(in the rows, 100 means zero)
Each named turn below is shown by a few rows before and after it. Which turns, in which order, take the first row of each later pair to the second? The first pair is answered.
Tuli (before |-> after):
83 120 87 111 89 93 93 118 92 99 79 67 76 95 92 |-> 109 123 109 107 86 90 89 120 68 96 72 110 97 114 102
104 116 107 94 112 109 109 92 89 97 100 123 107 105 119 |-> 86 100 87 101 106 91 113 83 108 96 112 121 110 96 106
101 106 118 138 107 124 107 102 100 103 88 79 96 111 95 |-> 111 97 122 142 103 108 105 98 95 98 93 114 114 116 94
Segav (before |-> after):
97 93 110 111 105 86 134 91 117 101 128 119 120 107 98 |-> 102 96 119 102 106 82 131 99 116 103 132 120 114 103 107
95 118 110 116 113 109 93 100 63 107 68 99 91 116 104 |-> 89 120 109 113 116 99 94 103 65 108 68 96 89 110 109
105 106 132 61 115 107 86 132 92 110 106 128 93 108 114 |-> 77 92 90 107 104 126 104 82 95 106 85 129 117 136 72
81 102 73 108 100 84 83 84 77 87 87 85 104 114 99 |-> 109 109 101 83 101 86 70 113 76 87 100 88 92 102 119
badap (before |-> after):
88 98 102 115 100 124 120 85 100 104 129 97 116 110 110 |-> 88 99 102 110 99 123 119 90 107 105 136 88 109 104 110
123 96 107 88 97 98 112 109 116 93 133 103 106 105 105 |-> 121 99 100 106 96 107 117 93 100 92 112 116 119 124 93
82 92 86 114 122 119 141 84 132 119 139 78 122 107 110 |-> 84 94 89 116 126 114 143 81 125 120 137 90 130 111 116
105 112 106 90 108 58 93 105 79 109 75 121 99 94 122 |-> 97 107 78 109 86 96 85 93 83 101 59 92 87 108 73
Pairs:
(2 to 4 turns a pair)
97 96 106 88 110 90 99 101 129 114 102 107 103 94 120 |-> 97 102 98 107 102 117 99 84 109 110 73 109 110 120 97 -> Tuli then Tuli then badap
89 91 93 112 94 106 120 97 99 88 108 116 121 118 93 |-> 87 87 94 95 92 102 111 116 120 88 125 92 99 95 97 -> badap then Segav
140 100 122 89 85 142 93 124 114 98 129 85 89 101 85 |-> 103 68 90 122 92 84 117 79 119 97 128 131 134 104 78 -> badap then Tuli then badap
102 120 111 86 109 85 69 126 77 90 62 92 94 96 113 |-> 115 90 90 92 73 100 59 125 103 78 88 101 100 101 71 -> Tuli then Segav then badap
117 118 102 107 88 121 91 104 85 98 92 111 105 104 103 |-> 98 111 92 97 91 105 91 112 110 99 108 81 85 79 105 -> Tuli then Tuli then Segav
109 79 73 99 87 112 97 97 109 97 105 96 92 106 82 |-> 109 91 91 79 104 85 88 117 98 100 100 93 78 89 111 -> Segav then badap then badap then Segav
89 105 99 102 102 93 113 94 86 111 87 97 108 105 105 |-> 99 103 109 86 101 94 109 112 100 112 108 91 99 94 115 -> badap then Segav then Segav then badap
87 106 82 102 104 109 107 88 107 106 89 81 104 97 78 |-> 103 95 88 90 92 105 95 105 119 100 110 89 101 89 75 -> Tuli then Tuli then badap
108 109 110 109 90 119 111 99 50 86 69 96 95 135 81 |-> 70 89 74 117 86 103 118 88 87 85 86 66 84 113 61 -> Tuli then Tuli
92 99 107 99 112 99 114 101 119 109 117 90 97 89 105 |-> 103 107 116 106 114 108 118 93 105 111 108 105 110 103 111 -> Tuli then Segav then badap then badap
103 103 103 109 94 111 106 85 102 96 111 103 115 112 106 |-> 91 100 96 103 97 101 105 91 115 98 117 84 101 94 105 -> badap then Segav
129 105 110 85 101 117 111 107 104 104 124 103 105 111 117 |-> 102 111 94 91 112 114 123 97 112 110 119 75 96 101 117 -> Segav then Tuli then badap
127 97 95 118 82 147 107 87 99 98 109 116 120 126 65 |-> 138 92 116 82 90 125 101 124 125 103 149 102 100 87 96 -> badap then Tuli
91 89 78 119 103 100 113 82 98 106 81 95 101 109 91 |-> 113 92 107 90 111 73 99 113 97 106 99 108 93 90 120 -> Segav then Tuli
79 118 111 100 139 82 129 83 84 122 85 96 110 101 145 |-> 102 109 97 85 93 139 94 115 111 106 102 44 63 92 89 -> badap then Tuli then badap
96 73 74 101 76 91 111 92 139 83 112 93 104 101 81 |-> 97 101 103 75 107 76 106 117 124 94 103 73 81 79 129 -> badap then badap then Segav then Tuli
86 92 87 82 105 67 90 105 124 108 98 99 80 90 93 |-> 74 108 84 92 117 78 99 91 110 113 76 88 80 99 97 -> badap then Tuli
84 106 87 104 96 109 89 100 82 94 76 71 83 100 78 |-> 116 92 104 83 82 100 73 126 96 90 109 93 84 91 80 -> Segav then Segav then Tuli then badap
106 118 117 94 105 112 112 109 80 97 85 102 92 93 121 |-> 117 102 113 88 86 119 105 119 108 93 114 101 90 85 106 -> Tuli then Tuli then Segav
90 103 90 103 87 127 101 97 115 103 108 57 86 94 78 |-> 109 93 118 88 101 57 93 110 92 100 114 127 111 89 115 -> Tuli then Segav then Segav then Tuli
92 105 102 105 115 68 109 86 91 98 94 118 113 93 109 |-> 90 121 99 110 118 101 113 81 83 101 77 93 105 103 103 -> Tuli then Tuli then Segav then Segav
